Some points, one per row:
[ 0.36  0.    0.72 -1.02 -0.24 -0.28  1.22  1.73  3.19  0.34 -0.19  0.96
 -1.66  1.96 -1.32  1.09]
[1.03 0.59 0.57 1.65 0.22 0.7  0.36 0.4  0.51 0.85 0.85 0.93 1.09 1.89
 1.06 1.22]
[-1.09 -0.17 -0.92 -1.56  0.15 -0.49  0.04 -1.5  -1.53 -0.46 -0.28 -0.46
 -1.68  0.42 -0.31 -1.35]
[ 0.44  0.86  1.65 -1.65  0.77 -0.15  1.63  1.08  3.4   0.75  0.49  1.38
 -1.49  2.3  -0.35  1.25]
[-1.39 -2.35 -2.72 -1.01 -0.61 -1.65 -2.54 -2.99 -1.5  -1.03 -0.89 -2.64
 -0.52 -4.57 -0.17 -1.01]
[-0.9   0.28 -1.42 -0.52  1.29 -0.2  -0.01 -0.23 -0.45 -1.43 -0.95 -0.32
  0.25 -0.98 -1.22 -0.09]
[ 0.57  0.3  -0.37  0.32  0.26  0.63  0.25 -0.33  0.96  0.75  0.88  0.56
  0.62 -1.55  1.85 -0.69]
[ 0.07  0.51  0.23 -0.09  0.05  0.35  0.98 -0.24 -0.29  0.6   1.03  0.33
 -0.41 -0.6   0.99 -0.12]
[ 0.17  0.67  0.59  0.13  1.15  0.17  0.23  1.67 -0.26 -0.53  0.16  0.27
  1.15  1.   -0.79  0.94]
[1.12 0.31 0.87 1.67 0.21 1.14 0.78 0.32 0.21 0.8  0.88 0.81 1.06 0.75
 1.99 0.04]
[ 0.04  0.44 -0.25  0.02  0.84  0.62  0.74 -0.56  0.91  0.88  1.06  1.33
  0.02  0.34  1.32 -0.66]
[ 0.78 -0.32  0.89  0.84  1.35 -0.24  0.02  2.11  0.01  0.11  0.16  0.6
  1.02  0.85  0.27  0.28]
[-1.07  0.38 -1.16 -0.88  0.35 -0.14 -1.34  1.15 -1.61 -1.76 -1.4  -1.48
  0.75  1.2  -1.67 -0.84]
[ 0.61 -0.35  0.18  1.25  0.03 -0.24  0.05 -0.35 -0.23  0.11  0.38  0.42
  0.8   1.7   0.9   0.33]
[ 0.75  0.53  0.57  1.22  0.72  1.15  0.24 -0.1  -0.89  0.15  0.45  0.05
  1.18 -1.23  1.09  0.16]
[-2.24 -1.5  -1.59 -1.93 -3.48 -1.49 -1.75 -3.13 -2.24 -1.06 -0.98 -0.89
 -2.52  0.32 -2.22 -1.53]
[0.74 0.06 0.97 1.2  0.89 0.3  0.38 2.02 0.14 0.35 0.57 0.62 1.6  1.76
 0.57 0.62]
[ 0.2   1.53  0.13  0.54 -0.3   0.96 -0.23  0.11 -2.07 -0.53 -0.11 -0.77
  0.38  1.05  0.08 -0.56]
[-0.05  0.5   0.25 -0.55  1.02  0.53  0.46 -1.19 -0.23  0.74  0.55  0.31
 -0.44  1.82  0.6  -0.41]
[-1.39 -0.11 -1.33 -1.18  0.36 -0.33 -1.45 -1.3  -1.71 -1.78 -1.52 -1.19
 -1.23 -0.47 -1.43 -1.46]
[-0.37  1.05  0.71 -1.01  1.06  0.49  1.49  0.31  1.85  0.83  0.36  1.66
 -1.02  1.05  0.63  0.43]
[ 1.29 -0.05 -0.08  0.76  0.93 -0.45  0.77  1.19  1.15  0.94  0.29  0.61
  0.72  0.27  0.76  1.16]
[ 0.95 -1.26  0.73  0.93  0.61 -0.66  0.33  0.56 -0.83  0.33 -0.17 -0.03
  1.18 -0.69  1.17 -0.33]
[ 0.22 -0.33  0.06  0.59 -0.04 -0.09 -0.02  0.06 -0.85 -0.5   0.28 -0.46
  1.    1.5   0.03  0.03]
[ 0.4  -0.96  0.24  0.75  0.15 -0.68 -0.51 -0.58 -0.4   0.58 -0.29 -0.19
  0.85 -0.84  0.64  0.35]
[-0.07  0.53 -0.06  0.3   1.24  0.63 -0.13  1.19 -0.53 -0.69 -0.32  0.07
  1.04  0.61 -0.2   0.16]
[1.52 1.23 1.81 1.53 0.17 1.51 1.08 1.3  0.29 0.68 1.18 0.66 0.81 0.98
 0.84 1.41]
[-0.86 -0.9  -0.83 -0.3   0.99 -0.69 -0.97  0.24 -1.02 -1.33 -1.28 -0.67
  1.13 -1.17 -0.43 -1.2 ]
[-1.34  1.04 -1.27 -0.97  0.   -0.13 -1.48  0.41 -2.9  -1.88 -1.49 -2.07
  0.81 -0.1  -1.73 -1.27]
[ 0.38 -1.09 -0.01  1.06  0.84 -0.49  0.18  0.04 -0.05  0.08  0.25  0.38
  1.42  0.7   1.67 -1.04]
[-1.64  0.01 -0.56 -1.44 -2.03 -0.53 -0.59 -0.43  1.73  0.44 -0.38  0.38
 -2.04 -1.1  -1.68  0.29]
[1.48 1.08 1.55 0.78 0.11 0.97 1.15 1.01 0.51 0.89 1.29 1.02 0.67 1.25
 0.54 1.23]
[ 0.01  0.53  0.1  -0.56  0.97  0.5   0.93 -0.38  0.76  0.91  0.51  1.23
 -0.46 -0.21  1.34 -0.51]
[ 1.54 -0.14  1.15  0.97  1.17 -0.28  1.45  1.61  1.57  0.91  0.09  1.44
  1.24  1.38  1.76  0.55]
[-0.11 -1.07 -0.33  0.37  1.1  -0.43 -0.17 -0.35 -1.   -0.5  -0.4  -0.16
  1.26  0.25  0.54 -1.19]
[-0.13  0.91  0.91  0.04 -1.36  0.49  0.04 -0.28 -1.34  0.05  0.1  -0.1
 -0.8   0.03 -0.82  0.42]
[ 0.67  0.36  0.8   0.28  0.21 -0.01  1.16 -0.15  1.07  0.81  0.61  1.44
  0.52  1.49  1.32 -0.23]
[-0.57  0.11 -0.46 -0.97 -0.13  0.18 -0.58 -0.91  0.54  0.49  0.13  0.24
 -0.85 -0.02  0.4  -0.85]
[-1.    0.2  -0.73 -1.51 -0.83 -0.51  0.46 -1.42 -0.62  0.53 -0.39  0.2
 -1.62  0.95 -0.05 -1.23]
[-0.17  1.26 -0.09  0.08  1.06  0.58 -0.78 -0.5  -2.05 -0.85 -0.67 -0.87
  0.9   0.31 -0.3  -0.9 ]
[-0.24  1.01  1.4  -0.98 -0.77  0.46  1.15  1.11  2.49  0.69  0.61  1.97
 -1.82  1.72 -1.92  2.  ]
[-0.22  0.36 -0.51 -1.36  0.6   0.02 -0.7  -0.07  2.73 -1.53  0.25 -0.27
 -1.18 -1.83 -0.44  0.43]
[ 0.75 -1.4  -0.23  0.26 -0.72 -1.    0.21  0.03  0.34  0.96 -0.55 -0.59
  0.08 -0.77  0.16  0.04]
[-2.02 -0.17 -0.9  -3.36 -0.41 -1.24  0.06 -1.64  1.34 -0.99 -1.11  0.47
 -3.29 -0.11 -1.28 -1.88]
[-1.22  0.5  -0.81 -1.13 -2.57 -0.37 -0.91 -0.47 -0.18 -0.02  0.2  -1.18
 -1.81 -2.07 -1.95  0.68]
[ 0.75 -0.93  0.61  0.95 -0.18 -0.55  0.79  0.75  0.42  0.81  0.09  0.59
  0.56  0.07  0.71  0.04]
[-0.54  0.17  0.46 -0.09 -1.21 -0.06  0.35  0.54  1.22  0.78  0.31  1.15
 -1.06  0.29 -1.05  1.27]
[1.74 0.64 1.44 1.62 0.88 0.93 0.93 2.05 0.31 0.72 1.06 0.64 1.6  1.11
 1.36 1.24]
[ 1.02  1.37  0.72  1.   -0.47  1.32  0.61  0.37 -0.91  0.92  1.05 -0.12
  0.24 -0.26 -0.25  1.88]
[0.86 0.9  1.05 0.49 0.68 0.52 1.26 1.09 1.31 0.78 0.84 1.65 0.41 0.47
 0.91 1.11]
[-0.78 -1.99 -0.91 -1.04 -1.33 -2.3  -0.63  0.2   1.25  0.1  -1.89 -0.71
 -1.22  1.08 -1.   -1.  ]
[-1.69  0.49 -0.17 -2.47 -1.85 -0.38 -0.12 -0.48  2.44  0.83  0.04  1.95
 -3.28  1.18 -2.38  0.08]
[-0.55  0.32 -1.04 -0.74  1.73 -0.18 -0.54 -0.14  1.52 -1.    0.12 -0.34
 -0.41 -0.94 -0.41  1.8 ]
[ 0.5  -0.57 -0.91  0.77 -0.34  0.07 -0.52 -1.2  -1.23 -0.24  0.09 -0.92
  0.57 -2.59  1.14 -0.5 ]
[-0.82  0.55 -0.51 -0.46  0.99  0.22 -0.78 -0.53 -0.96 -1.28 -0.74 -0.41
 -0.42  1.14 -0.88 -0.84]
[-1.73  0.54 -1.23 -1.89  0.71 -0.26 -1.21  0.45 -1.48 -2.6  -2.1  -0.97
 -0.01 -0.59 -2.26 -1.3 ]
[-1.23 -1.04 -1.   -1.42  0.1  -0.69  0.13 -2.69 -0.78  0.31 -0.88 -0.02
 -1.41  1.05  1.1  -2.  ]
[ 1.21  0.75 -0.16  1.33  0.08  1.    0.49 -0.3  -0.56  0.68  0.88 -0.31
  1.02 -0.69  0.66  1.27]
[-0.19 -1.08 -0.42  0.19 -0.44 -0.8  -0.7   0.38 -1.14 -0.66 -0.42 -0.57
  0.42  0.62  0.19 -0.93]
[-0.39  0.06 -0.56  0.03  0.43  0.43 -1.04 -0.44 -1.95 -0.91 -0.79 -1.16
  1.02 -0.45  0.06 -1.45]
[-0.66  0.36  0.04 -1.15 -0.16  0.33  1.4  -0.49  2.12  0.86  0.15  1.96
 -1.06  0.17  0.02 -0.9 ]
[ 0.16  1.23  0.4   0.51  0.12  1.28  0.08  0.42 -1.   -0.46  0.16 -0.5
  0.82  1.71 -0.28  0.48]
[-0.98 -0.04  0.02 -0.89 -2.4  -0.14 -0.48 -1.29 -0.1   0.79  0.15  0.67
 -1.63  0.61 -1.4   0.07]
[-0.19 -1.03  0.2  -0.21 -1.69 -1.29  0.3   0.08 -0.84 -0.22 -0.62 -0.87
 -0.83  2.2  -1.2  -0.05]
[ 0.17 -0.32 -0.43  0.73  1.2  -0.53 -0.69 -0.13 -0.16  0.08 -0.14 -0.26
  1.14 -1.67  0.11  0.57]
[ 0.26  1.33  0.31 -0.35  0.05  0.78  0.15  0.85  0.79  0.63  0.79  0.45
 -0.64  0.59 -0.29  0.79]
[ 0.38  1.51  1.06  0.7  -0.84  1.08  0.46  0.04 -1.06  0.22  0.6   0.
  0.07  1.69  0.07  0.58]
[-0.58 -0.57 -1.77 -0.28  0.02 -0.74 -1.23 -0.66  1.14 -0.37  0.43 -0.94
  0.05 -1.94  0.32  0.81]
[-0.66 -0.46  0.46 -0.68 -1.99 -0.41 -0.36 -0.41  0.26  0.93  0.03  0.15
 -1.48  0.78 -1.7   0.64]
[ 0.44  0.44 -0.26  0.58  0.58  0.86  0.36 -0.63 -1.06 -0.16  0.35 -0.3
  0.74 -1.56  0.69 -0.28]
Then 12 other points, each followed by its number:
[1.17 0.28 1.19 1.07 0.15 0.93 1.03 0.26 0.54 0.67 0.87 1.15 0.71 0.17
 1.48 0.13] 0
[ 0.16 -1.2  -0.91  0.48  0.37 -0.82 -0.17 -0.49 -0.48 -0.23 -0.24 -0.57
  0.63 -1.73  0.34 -0.09] 1
[ 0.18 -2.4  -0.87 -0.54 -0.26 -2.43 -1.01 -0.02  0.82  0.16 -1.73 -0.87
 -0.45 -0.92  0.06 -1.83] 2
[ 0.73  0.92  1.69  1.17 -0.53  1.05  1.14  1.5   0.51  0.99  1.03  1.22
  0.18  1.08  0.33  1.46] 3
[ 0.16 -0.22  0.72 -0.56  1.53 -0.47  1.41  0.46  1.72  0.46 -0.45  1.12
 -0.72  1.58  0.5   0.21] 4
[-0.79  0.18 -1.13 -0.51  1.25  0.12 -0.43  0.08 -0.72 -1.33 -1.14 -0.03
  0.81 -1.38 -0.75 -0.73] 5
[ 0.37  0.33  0.24  0.36  0.54  0.6  -0.31  0.33 -1.52 -0.51 -0.21 -0.87
  1.43 -0.77 -0.13 -0.03] 6
[-0.2   0.23  0.31 -1.02  1.94 -0.04  0.78  0.34  0.53 -0.79 -0.21  1.19
 -0.71 -0.13 -0.16  0.21] 7
[-1.12 -0.34 -0.43 -0.65 -2.28 -0.53 -0.51 -2.22 -1.59 -0.36 -0.17 -0.66
 -1.55 -1.86 -1.01 -1.59] 8
[ 0.3  -0.17 -0.37  0.21  0.64  0.23  0.76 -0.17  1.31  0.64  0.86  1.13
  0.59 -1.2   2.03 -0.71] 9
[ 1.24  1.77  1.44  1.63  0.46  2.24  0.62  0.77 -0.78  0.68  1.03  0.35
  1.1   1.64  1.22  0.62] 10
[ 0.85  0.5   0.91  1.44 -0.23  0.74  0.89  0.9   0.54  0.74  1.1   1.13
  0.59 -0.39  0.92  0.62] 11
Which of these numbered points is nearest to each point below, ignoring the 3 directions in which the first points spread most? Its number follows each.
[-1.14 -0.2  -0.63 -0.81 -2.   -0.28 -0.66 -1.96 -0.96  0.52  0.26  0.26
 -1.17 -1.54 -0.29 -0.71] > 8
[ 0.26  0.58  1.02 -1.39  2.44  0.2   1.21  0.81  1.68 -0.03  0.39  1.9
 -1.06  0.74  0.4   0.7 ] > 7
[-0.39 -3.29 -1.58 -1.37 -1.29 -2.92 -1.33 -0.81  0.6  -0.18 -2.03 -1.9
 -1.16 -0.49 -0.39 -2.41] > 2
[-0.7  -0.62 -0.23 -1.23  1.31 -0.99  1.04 -0.32  2.    0.69 -0.69  0.92
 -1.12 -0.31  0.8  -0.71] > 4
[-1.47  0.57 -0.68 -1.26  1.01  0.07 -0.95  0.56 -1.14 -2.05 -1.84 -0.54
 -0.03 -0.8  -2.13 -0.7 ] > 5
[-1.21  0.59  0.14 -1.05 -2.6  -0.45 -0.59 -0.69 -0.01  0.69  0.16  0.27
 -1.92  0.16 -2.29  0.86] > 3
[-1.64 -1.78 -0.76 -1.46 -2.75 -1.19 -1.31 -2.25 -1.91 -1.19 -0.92 -1.33
 -1.9  -1.12 -1.84 -1.32] > 8
[-0.88  0.41 -0.96 -0.23  0.73  0.51 -0.91  0.6  -1.26 -0.89 -0.8  -0.93
  1.57 -0.06 -0.01 -1.55] > 9
[ 0.44  1.52  1.03  1.02 -0.46  1.35  1.18 -0.28 -1.02  0.66  1.04  0.71
  0.35  0.07  0.85  0.46] > 8
[-0.33 -0.15 -0.62 -0.24  0.06  0.23 -0.88 -1.14 -1.86 -1.12 -0.84 -1.27
  0.89 -1.77 -0.82 -0.44] > 6
[ 1.07  0.28  1.34  1.39 -0.06  0.99  0.98  0.77  0.73  0.81  1.03  1.22
  0.62  1.51  1.41  0.7 ] > 0
[ 0.92  1.37  1.93  0.74 -0.75  1.37  1.21  1.09  0.14  0.85  1.26  0.66
  0.03  1.37 -0.44  2.17] > 3
[ 0.21 -0.91 -1.64  1.18 -0.28  0.19 -0.33 -1.56  0.51  0.6   1.03 -0.45
  0.8  -3.31  1.79 -0.44] > 11
[-0.31 -0.11  0.66 -0.83  0.83 -0.9   1.15  0.07  1.85  0.98  0.12  0.9
 -0.6   1.79  0.6   0.  ] > 4
[ 0.21  0.81  0.92 -1.02  2.2   0.34  0.5   0.6   0.23 -1.14 -0.28  1.04
 -1.13  2.21 -0.95  0.46] > 7
[-1.02 -3.71 -2.33 -1.89 -1.98 -3.43 -1.99 -1.34 -1.69 -1.26 -2.67 -2.48
 -1.69 -0.09 -0.95 -2.95] > 2
[-1.32 -0.62 -1.23 -1.69 -1.72 -0.59 -0.83 -2.19 -1.25 -0.79 -0.58 -0.66
 -1.43  0.84 -0.38 -1.96] > 0
[-1.3   1.1  -0.9  -1.28 -0.16 -0.37 -1.69  0.   -3.42 -2.14 -1.79 -2.64
  0.44 -0.6  -2.51 -1.08] > 6
[-0.06 -2.05 -0.58 -1.33 -0.27 -2.21 -0.54  1.18  1.63 -0.18 -2.09 -0.62
 -1.08 -0.15 -0.99 -0.76] > 2
[-0.18 -1.44 -0.27 -1.65 -0.42 -1.89 -0.21  0.91  2.32 -0.6  -1.86 -0.03
 -1.35  0.83 -1.08 -0.79] > 2
[ 0.04  0.9   0.81  0.39 -0.93  0.7   0.61 -0.75 -0.38  0.66  0.88  0.8
 -0.25 -0.41  0.34  0.59] > 8
[ 1.11 -0.36  0.77 -0.51  1.3  -0.71  1.12  1.73  2.21  0.58 -0.86  0.74
 -0.38  1.37  0.06  0.6 ] > 4
[ 0.87  1.51  1.15  1.27 -0.31  1.73  0.73  0.38 -0.75  0.65  0.93  0.31
  0.48  1.84  0.86  0.8 ] > 10
[-0.64 -0.04 -0.99 -0.01  0.81 -0.13 -0.22 -0.26  1.98 -0.72  0.23  0.25
  0.43 -1.46 -0.15  0.71] > 5
[ 1.   -0.29  0.41  1.1  -0.37  0.28  0.38  0.08 -0.74  0.68  0.74 -0.16
  0.4  -0.92  0.38  1.16] > 3
[ 0.93  0.94  1.45  1.02 -0.56  0.5   0.98  1.05 -0.78  0.67  0.98  0.27
 -0.11  0.5  -0.64  2.12] > 3
[ 0.98  1.71  1.17  1.12  0.74  2.1   0.56  0.24 -0.93  0.45  0.61  0.14
  1.08  1.95  0.55  0.87] > 10
[ 1.23  0.48  0.26  1.58  0.17  1.03  0.67  0.26 -0.21  0.5   0.8   0.24
  1.36 -0.82  1.13  0.64] > 11
[ 1.07  0.43 -0.41  1.56  0.17  0.58  0.57  0.5   1.03  0.66  0.99  0.81
  0.84 -0.73  1.64  0.8 ] > 11
[-1.15 -0.59 -0.54 -0.81 -2.2  -0.56 -0.79 -2.03  0.04  0.78  0.23  0.37
 -1.22 -1.6  -0.42 -0.75] > 8
[-1.01 -0.42 -0.79 -0.6   1.16 -0.57 -0.53  1.08 -0.68 -1.7  -1.05 -0.19
  0.62  0.04 -0.82 -0.67] > 5
[-0.2   0.9   0.43 -0.69  1.68  0.52  1.18  0.32  0.58 -0.21  0.33  1.03
 -0.61  0.67 -0.25  0.51] > 7
[ 0.27  0.3   0.86 -0.07  1.15 -0.31  1.44  0.84  0.92  0.35 -0.11  1.03
 -0.24  1.39  0.3   0.8 ] > 4
[ 0.4  -0.09  0.48 -0.49  1.67 -0.28  0.58  1.02  3.01 -0.41 -0.33  1.34
 -0.5   1.3  -0.06  0.9 ] > 4
[-0.56  0.37  0.3  -0.91  1.19  0.17  1.48 -0.3   1.93  0.79  0.3   1.88
 -0.68  0.02  1.26 -0.73] > 9
[-0.29 -0.22  0.11  0.    1.23 -0.57 -0.2   1.05 -0.43 -0.96 -0.67 -0.03
  0.92  1.58 -0.54  0.02] > 4
[ 1.21  1.21  1.1   1.7   0.36  2.36  1.19  0.26 -0.9   0.64  1.14  0.43
  1.21  1.6   1.31  1.05] > 10
[-0.17  0.44  0.76 -0.11 -1.67  0.03  0.06 -0.15 -0.1   0.34  0.8   0.49
 -1.01  2.4  -1.26  1.34] > 3
[-0.49  0.54  0.34 -0.85  0.27 -0.31 -0.11 -0.54  1.08  0.47  0.2   1.07
 -0.68  1.49  0.78 -0.64] > 9
[ 0.77  1.25  0.96  0.57  0.1   1.64  0.78 -0.52 -0.72  0.35  0.8   0.15
  0.62  0.49  0.8   0.27] > 10
[-0.19  1.1   0.65 -0.2  -1.74  0.42  0.13 -0.18  0.35  0.9   0.96  0.98
 -1.04  0.48 -0.98  1.29] > 3
[ 0.1   0.64  0.62  0.23  2.11  0.43  0.49  1.15  0.24 -0.98 -0.21  0.65
  0.48  1.34 -0.3   0.62] > 7
Now 12 new points, numbered from 0 again:
[ 0.11  0.89  1.28  0.35 -0.48  0.47  1.55  1.54  1.58  0.8   0.56  1.72
 -0.57  1.55 -0.6   2.05] 0
[ 0.31  0.74  0.98  0.46 -1.05  0.11  0.84  0.83 -0.08  0.85  1.    0.86
 -0.22 -0.36 -0.11  1.42] 1
[-1.75 -1.11 -0.63 -3.23  0.15 -1.55  0.39 -0.98  2.02 -0.96 -1.24  0.17
 -3.37  2.27 -1.59 -0.9 ] 2
[-0.07  0.23 -0.69 -0.64  0.77  0.65 -0.07 -0.64  0.76  0.88  0.58 -0.23
 -0.46 -1.53  1.51 -0.77] 3
[ 0.22  0.12 -0.01  1.29  0.4   1.71 -0.08 -0.62 -0.32  0.33  0.89 -0.2
  1.21  1.05  0.14  1.17] 4
[-1.2  -0.39 -1.22 -0.87 -2.31 -0.1  -0.33 -1.01  0.84  0.47  0.46 -0.54
 -1.48 -1.5  -0.99 -0.66] 5
[ 0.81  0.    0.95  1.11 -0.03  0.15  0.42  0.66 -0.26  0.21  0.45  0.34
  0.67  2.01  0.83  0.45] 6
[-2.03 -0.78 -2.25 -1.81 -0.9  -1.09 -2.36 -0.38 -3.1  -2.93 -2.27 -2.88
 -0.19 -0.92 -2.32 -2.39] 7
[-0.07 -0.15  0.21 -0.52  1.   -0.1   0.49 -0.72 -0.78 -0.11  0.26 -0.09
 -0.64  0.61 -0.01 -0.16] 8
[ 0.44  0.23  0.07  0.68  0.59  1.75 -0.05 -0.74 -0.2   0.73  1.09  0.17
  0.83  1.47  0.75  0.64] 9
[ 1.18  0.92  0.42  1.35  0.11  1.37  0.81 -0.08 -0.52  0.61  1.05  0.29
  0.66 -1.08  1.22  0.49] 10
[-0.14  0.36 -0.75 -0.49  1.17  0.24 -0.22  0.05 -0.79 -0.8  -0.55 -0.25
 -0.39 -0.82 -0.51  0.1 ] 11
The same question for these:
[ 0.17 -1.6  -0.45 -0.93  0.69 -1.39  0.27  0.54  2.26  0.02 -1.45  0.25
 -0.83  0.59 -0.02 -0.72] > 2
[-1.69 -0.93 -2.5  -1.16  1.24 -1.1  -1.38 -1.22 -0.78 -1.91 -1.32 -1.22
 -1.06 -2.32 -1.33 -0.62] > 11
[ 0.15 -0.57 -1.36  0.64 -0.92  0.01 -0.54 -1.3   0.45  0.36  1.14 -0.95
 -0.19 -2.42  0.39  0.83] > 5
[ 1.2   1.36  1.24  1.6   0.14  2.03  1.39  0.67 -0.46  0.67  1.22  0.76
  0.75  0.93  1.25  1.03] > 10
[-0.25 -0.67 -1.49 -0.68 -0.89 -0.24 -0.76 -1.56  0.19  0.23  0.37 -1.33
 -0.72 -2.28  0.36 -0.89] > 5
[ 1.16  1.85  1.02  1.64  0.3   2.08  0.77  0.73 -1.11  0.68  1.03  0.55
  1.3  -0.11  1.54  0.29] > 10
[ 1.29 -0.04  1.34  1.69  0.2   0.59  1.21  1.42  0.68  1.02  1.18  0.89
  0.87  1.59  1.35  0.91] > 6
[-0.14 -0.31  0.01  0.04  0.95  0.39 -0.32  1.62 -1.04 -0.64 -0.37 -0.55
  1.71  0.73  0.07 -0.71] > 7
[ 0.32  0.03 -0.05  1.11 -0.09 -0.28  0.14  0.61  1.08  0.57  0.27  0.8
  0.34  0.05  0.26  1.1 ] > 0
[-1.99 -0.77 -1.85 -1.73 -1.02 -1.08 -2.25 -0.66 -3.24 -2.37 -2.44 -2.7
 -0.44 -1.28 -2.08 -2.56] > 7
[-1.37 -0.24 -1.06 -1.67  0.22 -0.78  0.3  -1.73  1.21  0.74 -0.65  0.78
 -1.48  1.47  1.2  -1.87] > 2
[-0.89 -1.65 -0.27 -0.32 -1.73 -0.89 -0.58 -1.92 -1.26 -0.26 -0.29 -0.2
 -0.85  0.4  -0.49 -0.73] > 6
[-0.53 -0.16  0.37 -1.21  1.47 -0.59  0.18  1.38 -0.24 -2.07 -0.71  0.15
 -0.78  2.35 -1.93  0.51] > 2
[-0.38  0.73  1.11 -0.21 -0.75  0.33  0.74  1.05  1.73  0.71  0.75  1.64
 -1.13  1.11 -1.01  1.58] > 0
[ 0.37 -1.02  0.19  0.53 -0.99 -0.77 -0.02 -0.26 -0.93 -0.19 -0.22 -0.64
 -0.37  0.73 -0.26  0.14] > 6
[-0.09  0.94  0.34 -0.51  0.76  0.73  0.02 -0.98 -2.04 -0.18  0.2  -0.63
 -0.65  2.07 -0.61  0.06] > 8
[-0.49 -0.49 -0.62 -0.28  1.05 -0.23 -1.42  0.31 -1.96 -1.32 -1.19 -1.2
  1.57 -0.86 -0.14 -2.  ] > 7
[ 0.98  1.05  0.39  1.4   0.09  1.86  1.04 -0.14 -0.77  0.85  1.09  0.68
  0.94 -0.96  1.86  0.13] > 10
[ 1.42  1.11  1.17  0.96  0.06  1.81  0.84 -0.56 -0.85  0.82  0.98  0.64
  1.04 -0.69  1.71  0.08] > 10
[-1.92 -2.12 -2.4  -2.09 -0.29 -1.39 -0.59 -3.47  0.85  0.24 -1.51 -0.13
 -1.57 -2.66  1.53 -3.54] > 2
[ 0.33 -1.23 -0.39 -0.9  -0.06 -1.31  0.39  1.76  1.94 -0.01 -1.23  0.08
 -0.67  0.95 -0.54 -0.23] > 7
[-0.49  0.26 -0.07 -0.14 -1.85  0.37  0.14 -0.57  0.32  0.8   1.06  0.48
 -0.87  0.29 -0.73  0.66] > 5
[ 0.26 -1.5  -0.31  0.31 -0.84 -1.16  0.28  0.06  0.96  0.84 -0.28 -0.26
 -0.09  2.3   0.23 -0.16] > 6
[-0.47 -0.32 -1.01 -0.02 -1.42  0.22 -0.51 -1.25 -0.87  0.49  1.03 -1.02
 -0.76 -2.34 -0.36 -0.65] > 5
[-0.62  0.76  0.28 -0.28 -1.9   0.1  -0.24 -0.23  0.62  0.81  0.68  0.51
 -1.24 -0.62 -1.17  0.1 ] > 5
[-0.29 -0.88 -1.78  0.25 -0.57 -0.48 -0.84 -1.46  0.34  0.08  0.83 -1.19
  0.25 -2.62  0.76  0.36] > 5
[-0.78 -1.15 -1.17  0.8  -0.79  0.7  -1.22 -1.53  0.14 -0.21  0.23 -0.83
 -0.07 -0.49 -0.08 -0.06] > 4
[ 0.37 -1.32  0.27  0.3  -0.66 -0.95  0.37  0.74 -0.33 -0.02 -0.13 -0.28
  0.24  1.89  0.18  0.08] > 6
[ 1.23  2.09  1.53  0.6   0.28  1.78  1.38  0.25 -0.38  1.    1.47  0.31
  0.34  1.41  0.15  1.62] > 10
[ 0.42 -0.46 -0.28  0.62  0.44  0.11  0.15 -0.47 -1.11  0.01  0.05 -0.21
  1.36 -1.53  0.46  0.01] > 0
[-0.18  0.15 -0.54 -0.39 -0.73  0.44 -0.57 -0.8   0.39  0.18  0.56 -0.29
 -0.38  1.98  0.08 -0.44] > 9
[-3.61 -2.83 -3.15 -2.94 -4.39 -2.93 -3.18 -4.29 -1.06 -1.13 -2.26 -1.1
 -3.49 -1.66 -2.5  -3.48] > 6
[-1.59  0.76 -0.79 -1.46  0.72 -0.04 -0.57  0.42 -1.21 -2.11 -1.38 -0.59
 -0.78  0.31 -2.05 -0.32] > 11
[ 0.53  1.29  0.48  0.72 -0.8   1.32  0.58 -0.13 -0.67  0.29  0.59  0.1
  0.33 -0.7   0.52  0.15] > 10
[-2.27 -0.6  -1.22 -2.09 -2.58 -1.48 -3.05 -1.03 -4.42 -3.1  -2.34 -2.18
 -2.16 -2.41 -2.52 -2.05] > 1
[-0.62  0.36  0.05 -0.31 -1.84  0.04 -0.07 -0.88  0.68  0.87  0.67  1.03
 -1.07 -0.31 -0.42  0.22] > 5
[-1.03 -1.1  -0.28 -0.55 -2.1  -1.01 -0.89 -0.74 -1.54 -1.1  -0.89 -1.15
 -1.26  0.61 -1.44 -0.78] > 6
[ 0.73  0.14  0.58  0.78  0.99  0.12  0.5   0.26 -0.96  0.3   0.45 -0.09
  0.78  1.    0.35  0.71] > 8
[-0.07 -0.55  0.26  0.49  1.19 -0.15 -0.38  1.61 -0.65 -0.65 -0.22 -0.07
  1.6   0.99  0.22 -0.8 ] > 7
[1.22 0.99 1.35 0.88 0.9  1.35 0.86 0.01 0.04 0.59 1.05 0.56 0.92 1.65
 1.02 0.6 ] > 9
[-0.46  0.18 -0.21 -0.71 -0.8   0.3  -0.37 -1.72 -1.92 -0.99 -0.39 -1.24
 -0.66 -1.36 -0.33 -0.97] > 10
[ 1.52  1.25  0.6   1.35  0.28  1.61  0.83  0.41 -0.79  0.78  1.32  0.28
  1.22 -0.5   1.06  1.16] > 10
